A single turn carries every row of the set below to another of its rows. Some are shown first; where does it send the rows asked next?
fupu: +0.95; -1.66; -0.64; +0.14; +1.13; +2.13; +0.06; -2.09; -0.20; +1.12; +2.19; +1.10; -2.79; +0.94; +3.59; -0.81; -4.54; +2.83; -0.81; -2.20; +0.38; -0.89; +1.81; -3.61; -2.80; -0.51; -3.17; +2.04; +1.59; -0.68; +0.10
ludo: +1.48; -0.71; -2.78; +0.84; +1.21; +1.12; -0.57; +4.92; -2.52; -1.50; -2.44; +2.38; -0.39; -3.68; -3.02; -0.44; -0.01; -0.74; +0.82; +1.41; -1.24; +1.12; +0.31; -0.83; +1.17; +0.32; +0.75; -3.21; -1.35; -0.30; -0.09
Zoso: +2.09; +0.76; -1.48; +0.48; -0.72; +1.03; +0.68; +4.47; -1.26; -0.50; -2.69; +2.94; -1.78; -4.08; -2.92; -1.41; -1.10; +1.23; -0.95; +0.20; +0.54; +1.12; +2.22; -0.02; +0.70; -3.09; +0.87; -3.85; +0.56; -0.85; +0.43
Bot: +2.04; +1.60; +2.34; -1.86; -1.22; +1.91; +1.72; -2.50; +0.71; -0.19; +1.18; +0.65; -1.24; +2.42; +5.05; +1.59; -0.63; +4.74; -0.88; +1.45; +0.69; -0.42; +0.93; +2.33; -2.88; +0.99; -1.95; +3.97; -2.63; -0.59; -0.07
toz: -0.21; -1.18; +0.23; -2.07; +1.10; +2.73; +1.70; -2.01; -0.18; +1.49; +2.30; +1.77; -1.99; +1.31; +3.30; -0.79; -5.13; +2.02; +0.24; -2.65; +0.02; -0.62; +2.24; -2.10; -2.27; -0.58; -3.75; +2.69; +0.57; +2.03; -0.91
vek: +1.98; -0.33; -2.84; -0.29; +1.76; +1.88; -0.21; +2.56; -3.08; -1.54; -3.64; +2.31; +1.06; -2.29; -3.54; -1.78; +1.10; +0.35; +0.95; +2.71; -1.27; +0.92; +0.10; +0.06; +1.55; +1.02; +0.95; -1.68; -0.89; -0.42; +1.36
Rovus: +0.14; -0.85; +4.03; -0.97; +3.41; +1.12; +0.43; -2.47; -1.15; -1.40; +1.91; -0.87; +0.70; -1.41; +1.75; -0.65; -3.01; -0.53; +3.74; +0.94; -2.01; -0.11; -1.70; +0.82; -0.70; +2.06; -3.33; +2.03; -1.42; +2.58; +0.96
sel: +0.94; +3.04; +1.68; -0.75; -0.87; +0.92; +1.23; -2.06; +0.58; -0.36; +2.22; +1.20; -0.10; +2.42; +5.41; +2.58; -1.36; +3.90; -2.16; +1.14; +0.74; -1.19; +0.92; +1.01; -2.89; +1.38; -2.48; +3.76; -1.31; +0.11; +1.04
kamur: -0.83; +0.55; +0.28; -0.90; +1.77; +2.00; +1.61; -2.06; +0.00; +0.59; +3.08; +1.59; -0.79; +0.98; +3.29; +0.84; -5.12; +1.22; -0.07; -2.41; -0.54; -1.65; +1.20; -3.68; -1.81; -0.38; -3.43; +2.53; +1.18; +2.45; +0.19
Motab: -0.57; -1.12; +1.46; -1.23; +2.03; +1.51; +1.57; -1.30; -0.29; +0.65; +2.09; +1.17; -3.46; +0.63; +2.37; +0.27; -3.98; +2.42; -1.48; -1.91; +0.59; -1.24; +1.55; -3.24; -2.18; -0.72; -3.52; +2.81; +2.88; +2.85; -0.66
mivo: +2.30; -0.56; -1.92; +2.06; +1.40; +1.04; -0.05; +2.84; -3.36; -2.44; -2.76; +0.54; +0.04; -4.58; -3.18; -0.75; +0.96; +0.69; +0.59; +0.99; -0.57; +0.79; +0.12; -0.14; +1.56; +0.74; +2.10; -1.65; -0.21; -0.17; +1.63
Buv: +1.69; +2.20; -1.78; -1.26; -1.98; +1.55; -0.49; +4.35; -1.31; -1.63; -3.07; +3.20; +1.42; -1.46; -1.21; -1.48; -0.02; +1.30; -2.55; +2.76; +0.14; +2.37; +2.64; +4.25; +1.22; +0.35; -0.55; -1.87; -1.19; +0.44; +1.79
Pemom: +1.46; +2.10; -0.95; +1.35; -2.29; -0.32; +0.23; +4.10; -2.27; -1.93; -2.79; +1.76; +1.02; -3.33; -1.30; -1.14; +0.37; +0.83; -2.26; +1.61; +1.53; +2.18; +2.98; +3.94; +0.50; +0.56; +0.01; -1.39; -1.77; +1.02; +1.91
tifib: +2.55; +1.68; -0.33; +0.39; -1.60; -0.13; -0.27; +4.89; -1.66; -1.14; -2.93; +2.51; -0.63; -3.55; -1.94; -1.47; +0.60; +2.20; -1.63; +1.63; +0.79; +1.23; +2.34; +3.93; +0.42; -0.92; -0.21; -3.23; -0.66; -0.27; +1.51
Luv: +0.94; +0.88; -1.88; +1.72; -1.95; +1.78; +0.01; +3.66; -1.15; -1.40; -2.09; +2.14; -1.66; -3.82; -2.00; -0.95; -1.85; +0.49; -3.51; +1.00; +0.70; +1.30; +1.80; -0.73; +0.08; -2.89; +1.40; -3.27; +2.07; +0.20; +0.23
tafak: +0.49; -0.96; +3.97; -3.33; +3.08; +1.78; -0.03; -1.27; -2.71; -0.47; +2.54; +0.38; +1.46; -0.43; +1.80; +2.08; -1.81; +0.19; +1.82; +0.60; -1.64; -0.14; -2.31; +0.83; -1.34; +2.41; -3.84; +2.89; -1.49; +2.70; -0.01
Fiked: +1.99; +1.27; -1.17; +0.21; -1.19; +0.04; -0.99; +5.41; -2.08; -2.42; -2.39; +2.87; +0.16; -2.62; -1.54; +0.14; +1.09; +0.76; -1.61; +3.04; +0.01; +1.09; +1.51; +3.64; +1.00; +0.80; -0.05; -2.86; -2.55; -0.15; +0.74
dul: -0.15; -0.53; +3.33; -2.12; +2.59; +2.78; +1.48; -2.51; +0.09; -0.45; +1.72; -0.71; -0.36; -0.77; +2.44; +0.42; -2.66; +0.27; +3.73; +2.34; -2.46; +0.31; -2.86; +0.74; -2.70; +1.62; -2.00; +2.37; -1.08; +2.39; -0.65
midum: +1.37; +0.92; -2.18; -0.08; -1.66; +3.16; +0.23; +3.76; -0.64; -0.80; -3.18; +3.42; -0.50; -1.72; -2.78; -1.48; -1.90; +1.29; -2.62; +1.25; -1.02; +1.66; +1.46; -1.59; +1.29; -2.77; +0.26; -2.99; +1.60; -0.29; -0.24
muf: +1.22; +3.13; +3.30; -1.13; -2.24; +1.01; +1.65; -2.21; +2.08; -0.50; +1.58; +0.23; -0.55; +0.75; +4.75; +1.54; -1.87; +2.65; -1.41; +2.89; +1.35; +1.57; +0.73; +2.09; -3.00; -0.07; -1.73; +3.19; -3.00; -1.29; +0.47
Ver: +1.03; +2.59; +3.66; -3.49; -1.76; +2.02; +1.52; -1.05; +0.62; +0.50; +2.26; +1.62; +0.23; +1.17; +4.08; +3.79; -1.49; +2.00; -2.26; +1.52; +1.25; +1.55; +0.08; +0.83; -2.83; -0.28; -2.21; +3.70; -2.87; -0.38; -0.56
vinav: -0.49; +1.55; +2.66; -0.86; +2.61; +1.54; +1.49; -2.38; +0.03; -0.87; +2.41; -0.48; +1.02; -0.69; +3.16; +2.00; -2.10; +0.06; +2.90; +2.51; -1.96; -0.38; -2.85; -0.33; -2.57; +2.65; -1.82; +2.84; -1.28; +2.26; +0.66
Puni: +1.61; +0.77; -2.22; +0.44; -1.93; +1.14; -0.20; +5.39; -0.98; -1.33; -2.07; +3.77; -1.38; -2.28; -1.92; +0.11; -1.20; +0.89; -2.95; +0.34; +0.19; +0.92; +2.81; -0.26; +1.60; -2.33; +0.36; -3.51; -0.43; -0.66; -0.58
Deki: +0.85; +2.36; +2.39; -1.20; -0.78; +0.40; +2.05; -0.48; +1.10; +0.18; +0.93; +0.22; -1.64; +1.06; +4.81; +2.02; -0.33; +4.10; -2.09; +1.91; +2.00; +1.34; +1.23; +1.74; -3.83; +2.13; -2.66; +4.88; -1.28; +0.66; +0.29
kadis: +2.32; -0.12; -1.76; +0.72; +1.16; +0.51; -0.08; +4.56; -2.44; -0.88; -2.99; +1.66; -0.62; -4.91; -2.87; -1.67; +0.84; +0.79; +1.24; +1.70; -0.27; +1.38; +0.57; +1.58; +0.27; +0.20; +0.96; -3.15; -0.61; -0.70; +1.42
gebaz: -0.19; +0.02; +3.74; -2.07; +4.14; +1.36; +2.65; -1.93; -0.10; -1.08; +1.49; -1.46; -0.76; -1.74; +1.63; +1.55; -1.30; +0.47; +3.24; +1.54; -0.87; +0.82; -2.06; -0.48; -1.22; +2.32; -1.41; +3.84; -1.18; +2.87; +0.37
kug: +0.75; -1.70; -0.51; -2.34; +1.56; +3.10; -0.14; -0.96; -1.59; +2.10; +2.71; +1.88; -1.60; +0.83; +3.20; +1.86; -3.51; +2.09; -1.21; -1.83; +0.09; -0.15; +0.05; -4.11; -3.43; +0.10; -3.27; +2.86; +1.01; -0.34; -0.90

tafak moves to Ver
tifib moves to Zoso
Now these:
Pemom moves to Luv
sel moves to kamur
vek moves to Buv
Fiked moves to Puni
Motab moves to gebaz
toz moves to dul
muf moves to fupu

